Each row has a name. Each question is about the rows just above it. Places in a row count from 1.

pep: [-31.7 -22.8  11.6   3.0 -37.9  -3.2  13.9   1.3  -9.7 -37.9 -12.6 -12.1
 -22.7   2.7  21.9 -22.7 -32.7  -7.7  -5.8  -8.1  22.7 -11.4]
ripi: [  1.0  -4.9 -11.9  34.8  -9.5   4.0  13.6  30.0 -34.2  36.6  13.8  11.0
 -13.0  32.4  11.0 -88.0  16.0 -22.7  56.2   8.7  12.0 -47.8]
nar: [-11.1  22.2 -11.7   0.3  65.7 -12.7 -16.3 -23.8  20.3  34.8  42.9  -8.8
 -19.3  30.4  11.5   6.8  33.5  22.2  -4.0 -56.5 -29.8  33.7]
reso: [-22.8 -25.5  11.1   3.6 -45.0   0.7  15.3   7.9 -13.7 -36.2 -19.2  -7.3
 -14.9   4.9  15.2 -23.1 -33.0 -12.4  -0.9  13.5  25.4 -18.2]
petaz: [-11.4 -25.6  10.5   5.0 -48.4   4.2  15.1  12.6 -17.5 -31.8 -22.5  -1.7
  -4.0   8.0   6.9 -23.5 -30.6 -15.7   3.0  19.7  26.9 -24.1]
zukim: [  1.0  -4.9 -11.9  34.8  -9.5   4.0  13.6  30.0 -13.0  36.6  13.8  11.0
 -13.0  32.4  11.0 -88.0  16.0 -13.0   3.1   8.7 -31.8 -47.8]
Belan: [ 30.3 -23.5   9.3   6.0 -48.0   8.9  13.6  16.0 -22.5 -25.1 -22.5  30.3
   8.5 -22.5  30.3 -22.0 -26.8 -18.5  16.0  30.3  27.7 -27.7]
At which places does Belan hold [30.3]? : 1 12 15 20
At which places does nar hold [22.2]? : 2 18
Places of [-13.0] in row zukim: : 9 13 18
Places of [-8.1] in row pep: : 20
Every place of [13.6] in Belan: : 7
Every place of [-48.4] in petaz: : 5

Geni: [-34.7 -12.3  33.3 -26.4 -16.1  36.0  -4.5 -48.0 -13.9  -4.3 -16.1]
ropuv: [-44.2 -53.3  25.2  29.7  22.7 -11.7  -4.8 -41.1  12.6  -2.3   7.2]
Lis: [ -2.6  35.9  -5.1  -1.6  -5.0 -34.0 -15.1   3.9  12.0 -17.5 -23.5]
fezat: [ -3.6  -3.1 -27.3 -26.2 -19.2  53.2  -6.4  39.9 -27.0 -43.2 -16.4]
vemat: [  5.5  37.1   6.5  11.3  73.5 -40.3 -16.5  30.9 -91.2  10.0 -21.4]
Places of [25.2] in row ropuv: : 3
Every place of [-5.1] in Lis: : 3
Every place of [36.0] in Geni: : 6

meza: [ 67.8  67.8  10.0 -13.2  -9.0  10.0  36.7  -7.1  67.8  10.0  67.8  67.8
 -13.2  10.0]
Tobu: [ 16.3 -14.2 -14.2  18.5 -14.2  18.5 -14.2  23.1  18.5  18.5  36.8   7.2
  36.8  18.5]
lepek: [ 16.3   9.5  36.8  37.1  31.1  24.7   3.0  23.1   8.9 -14.3   1.6   7.2
  -5.6  10.1]
At which places does Tobu hold [-14.2]? : 2 3 5 7
Places of [67.8] in row meza: : 1 2 9 11 12
Every place of [36.8] in Tobu: : 11 13
Every place of [18.5] in Tobu: : 4 6 9 10 14
Places of [10.0] in row meza: : 3 6 10 14
At which places does Tobu hold [23.1]? : 8
Every place of [-9.0] in meza: : 5

pobed: [  0.0 -11.8   8.5   0.0  24.6 -12.5  17.8  44.0 -50.9 -26.5  31.7 -34.3
 -12.8   6.8  -6.5]
dasi: [ 58.4  21.7  35.7  39.7 -18.6   0.4 -37.3 -26.4  33.7  43.1 -64.3  19.4
 -24.7   0.0 -15.3]
Ziz: [  0.0 -22.7  -8.0   0.0  31.8   7.0  27.4 -21.1 -55.0 -38.0  56.9 -53.5
   0.2  -3.0   5.3]
kilog: [ 18.6 -46.2  22.4 -21.4 -39.0   0.0 -61.2 -21.6  62.0   0.0 -26.6  62.7
   2.9 -29.0  -1.6]
zeti: [ -7.1  27.0  -6.2  16.5  35.0  -9.5  42.2  28.4 -56.3   0.3  16.8 -53.8
 -14.4  24.7   0.0]
Deni: [ -3.8   0.0   6.7  -4.0  28.0  -4.0  26.3  31.2 -45.7  28.0   8.8 -62.6
 -18.7  30.1  -1.4]
Dogi: [-12.0   0.0   7.5  -9.3 -21.2 -21.2 -21.2   0.0   0.0 -12.0  23.0 -56.2
 -19.7  10.8   0.0]
nur: [-39.3   0.0 -18.8  29.7  28.1   9.5   0.0  -4.4 -32.6  12.1   8.4 -38.2
   0.0  25.1 -25.0]
Tedop: [ -5.3  12.0 -28.2   4.3  32.3  -7.3  30.8  28.9 -54.0  -5.1  19.0 -53.5
 -18.4  28.6  -8.5]
risi: [ 70.4  14.5  29.9  24.2 -28.3  70.4 -14.8 -13.7  -0.2  70.4 -35.2  -6.4
 -28.3  12.2 -19.9]
kida: [-16.8 -16.9 -24.5   0.0  12.2  -9.6  18.5   3.2 -20.1 -35.7  47.0   4.4
  20.1 -17.1   1.9]
rofi: [ 30.1  30.1   0.0  30.1   9.6   4.6   9.6  -2.2 -32.9   9.6  10.3 -19.1
   0.0  22.2  -5.5]
Places of [28.0] in row Deni: : 5 10
Every place of [9.6] in rofi: : 5 7 10
Every place of [-28.3] in risi: : 5 13
Every place of [-21.2] in Dogi: : 5 6 7

Vop: [  7.7  11.5  15.8   5.6  10.0  41.1  -4.3 -26.9  -1.2 -22.5   0.9  21.2
  23.2 -13.7  35.9  43.9  -9.0  34.2  11.7   9.7  -1.0  21.1  34.9 -11.0
   8.1  -8.2   0.8 -16.3 -13.7  17.4  16.2   7.2 -13.7 -17.7 -15.2  12.1
  -2.1  -4.7   8.5  22.5   8.4  18.8  10.8  17.8  -7.5  -2.1  14.2 -17.8
  12.7  20.7 -15.6 -12.3 -11.7   3.3  -7.8   3.2  39.7  -1.2  12.1]
tudo: [ 20.0  37.9  27.5  -1.1   9.9  63.4  -2.4 -24.1  12.4 -52.0   5.3   2.1
  43.0   5.8   0.9  52.7  76.2  76.2  32.5  12.2  -6.5  37.1  74.8   9.2
   8.7 -56.7  -5.0 -35.6 -77.0   9.0  18.4  -4.9   6.2  13.5  10.2  42.6
 -42.8 -21.9  36.8  46.8  20.3  27.9  15.3  61.1  27.0  14.8  -1.1  -1.3
 -30.9  46.1 -15.6 -24.8 -22.4  10.0  -5.0   3.8  40.2 -58.4  -4.5]
Gomaz: [  7.7  11.5  15.8   5.6  10.0  41.1  -4.3 -26.9  -1.2 -22.5   0.9  21.2
  23.2 -13.7  35.9  43.9  -9.0  34.2  11.7   9.7  -1.0  21.1  34.9 -11.0
   8.1  -8.2   0.8 -16.3 -29.0  17.4  16.2   7.2  -2.4 -17.7 -15.2  12.1
  -2.1  -4.7  19.9  24.5  10.5  35.8   9.1  80.3  40.8   2.8  20.4 -72.6
 -39.8  31.6 -37.4 -13.3  76.1  -8.6   6.5   5.1  47.5 -89.7  14.0]
At which places does Vop hold [-1.2]? : 9 58
Every place of [76.2] in tudo: : 17 18

Vurum: [ 14.1 -46.6  34.1  -0.4  -3.7 -36.5  30.4 -46.1  64.3 -23.0 -58.4 -23.0
  13.0  29.3 -24.8  45.7]
seg: [ 14.1   9.3   2.4  -0.4  18.9   4.3 -24.5   6.0  14.6  -9.8  -1.6  16.5
  -6.2 -12.8   6.8  -2.0]
tofi: [14.1 -4.7 -6.0 10.4 -6.2 -5.9  2.9  6.0  2.2 -2.5 -6.2 -5.9 -6.2  8.2
 -9.0  9.9]
fiv: [ 14.1 -46.6  34.1  -0.4  -3.7 -36.5  30.4 -46.0  64.3   4.8 -58.4 -23.0
  -6.2   8.2  -9.0   9.9]
At which places does Vurum hold [-23.0]? : 10 12
Places of [-46.1] in row Vurum: : 8
Every place of [-5.9] in tofi: : 6 12

ref: [ -4.8 -29.4 -20.2 -15.5 -15.5 -20.2 -73.2 -20.2 -20.2 -16.7  -8.4]
Nunup: [-20.3 -29.4  -8.4 -15.5 -20.3 -57.4 -20.3 -20.3 -20.3   0.7  -8.4]
bula: [ -4.8 -29.4  27.8 -15.5 -20.3 -57.4 -73.2 -20.2  27.8   0.7  -8.4]
Every place of [-16.7] in ref: : 10
Places of [-73.2] in row bula: : 7
Every place of [-20.3] in Nunup: : 1 5 7 8 9
At which places does ref hold [-20.2]? : 3 6 8 9

tato: [  8.7   4.1 -23.2  25.4   9.1 -23.6 -21.9  34.0   5.1  15.8 -36.9   8.7
 -18.2 -42.3   1.9  42.1  -4.2   3.7 -66.2  -7.0   5.1  35.6   6.4 -14.9]
nosat: [ 13.4  -2.1  -5.0  14.6 -15.1  -7.6   0.7  19.5  22.0  14.4  14.6 -14.1
 -18.9  -4.7 -25.6  -3.1 -11.2   7.6  -0.2  -5.0  11.3 -18.1   2.1   6.3]
linul: [ -3.9  11.0  -6.1 -33.7   7.5  -1.3  16.3  22.1  -4.9  -6.1 -18.4  24.9
  15.7  -0.2  -4.9  -7.0 -14.3   2.5  22.1   7.3   0.7  -8.7  17.7 -32.4]
fori: [ 12.2  17.5   9.6  30.8   5.3 -28.6  -0.1  -8.0 -14.4 -38.7 -70.2  34.5
   8.9  -3.9  17.0  13.9 -50.4  37.6 -11.9  -8.1  16.8  -8.8  48.2 -62.9]
git: [ -2.8  12.1 -32.0  -2.5   2.1  -2.8   4.6  -4.4  -9.2  21.5   5.8  -0.4
  26.1  -3.6   7.0  12.0   3.3 -15.9 -17.3  14.6 -13.2  -0.1   2.0 -19.1]
Rufaz: [ -3.6  10.7  -5.9   3.6 -27.0   9.2   7.1   2.8   9.8   7.3  13.2  -2.5
  -8.1  15.3 -27.3  -8.9   7.6  -0.8  16.8  -3.4  -5.6 -28.9 -17.4   7.7]
Places of [3.7] in row tato: : 18
Every place of [22.1] in linul: : 8 19
At which places does fori hold [-3.9]? : 14

pivuk: [-44.7  15.3  67.4 -19.3  37.7 -33.2 -24.3 -17.3 -14.7  21.9  33.5  26.1
  11.8  21.7  35.1 -22.9  -4.5  13.1 -52.8  47.5]
Sineb: [ -5.4 -22.6 -43.0  -2.9 -47.3  26.3  22.8 -27.0 -51.8  -2.9 -27.5 -28.2
  11.5 -66.9 -12.9 -19.2 -40.8 -17.6   6.2 -23.9]
didur: [-11.7  24.6  54.4  32.0  42.0 -26.1 -27.3  43.5  43.4  32.1  32.0  28.1
 -14.3  65.4  16.4  32.0  39.9  32.0  42.0  16.0]
vamu: [ 37.6  37.6  33.4 -27.7   0.5  28.0   9.6 -29.0  13.9  40.9  37.6  33.4
   8.4 -45.0 -21.9  23.1 -12.8 -54.3 -23.7  -7.6]
sakid: [ 29.0 -24.6 -60.6  28.0 -27.9 -33.3  17.6  44.7  -2.6 -27.0 -33.3 -42.1
 -13.2   4.3 -28.5  -2.9   4.3   9.3   4.3 -38.3]
roge: [ -1.4 -12.1 -32.1  19.3 -41.6  31.4  21.5 -29.4 -48.8   6.5 -23.9  -1.9
  11.2 -73.0 -11.4 -15.4 -40.3 -23.7  -4.7 -19.2]
Ponu: [-45.3  15.6  65.5 -20.6  29.6  16.5 -22.4 -27.0 -21.6  24.7  41.1  27.6
  14.5  11.8  30.6 -21.2 -11.3   3.5 -55.3  41.7]
kon: [ -4.6  26.1  52.6 -15.1  35.1 -19.2  37.5  33.9  42.6   9.5  27.8  33.3
   1.2  45.4   7.8   6.3  26.6   7.1 -15.7  18.3]
Places of [-19.2] in row roge: : 20
Places of [-21.9] in row vamu: : 15
Places of [32.0] in row didur: : 4 11 16 18
Every place of [37.6] in vamu: : 1 2 11
Every place of [-33.3] in sakid: : 6 11
Every place of [-2.9] in Sineb: : 4 10

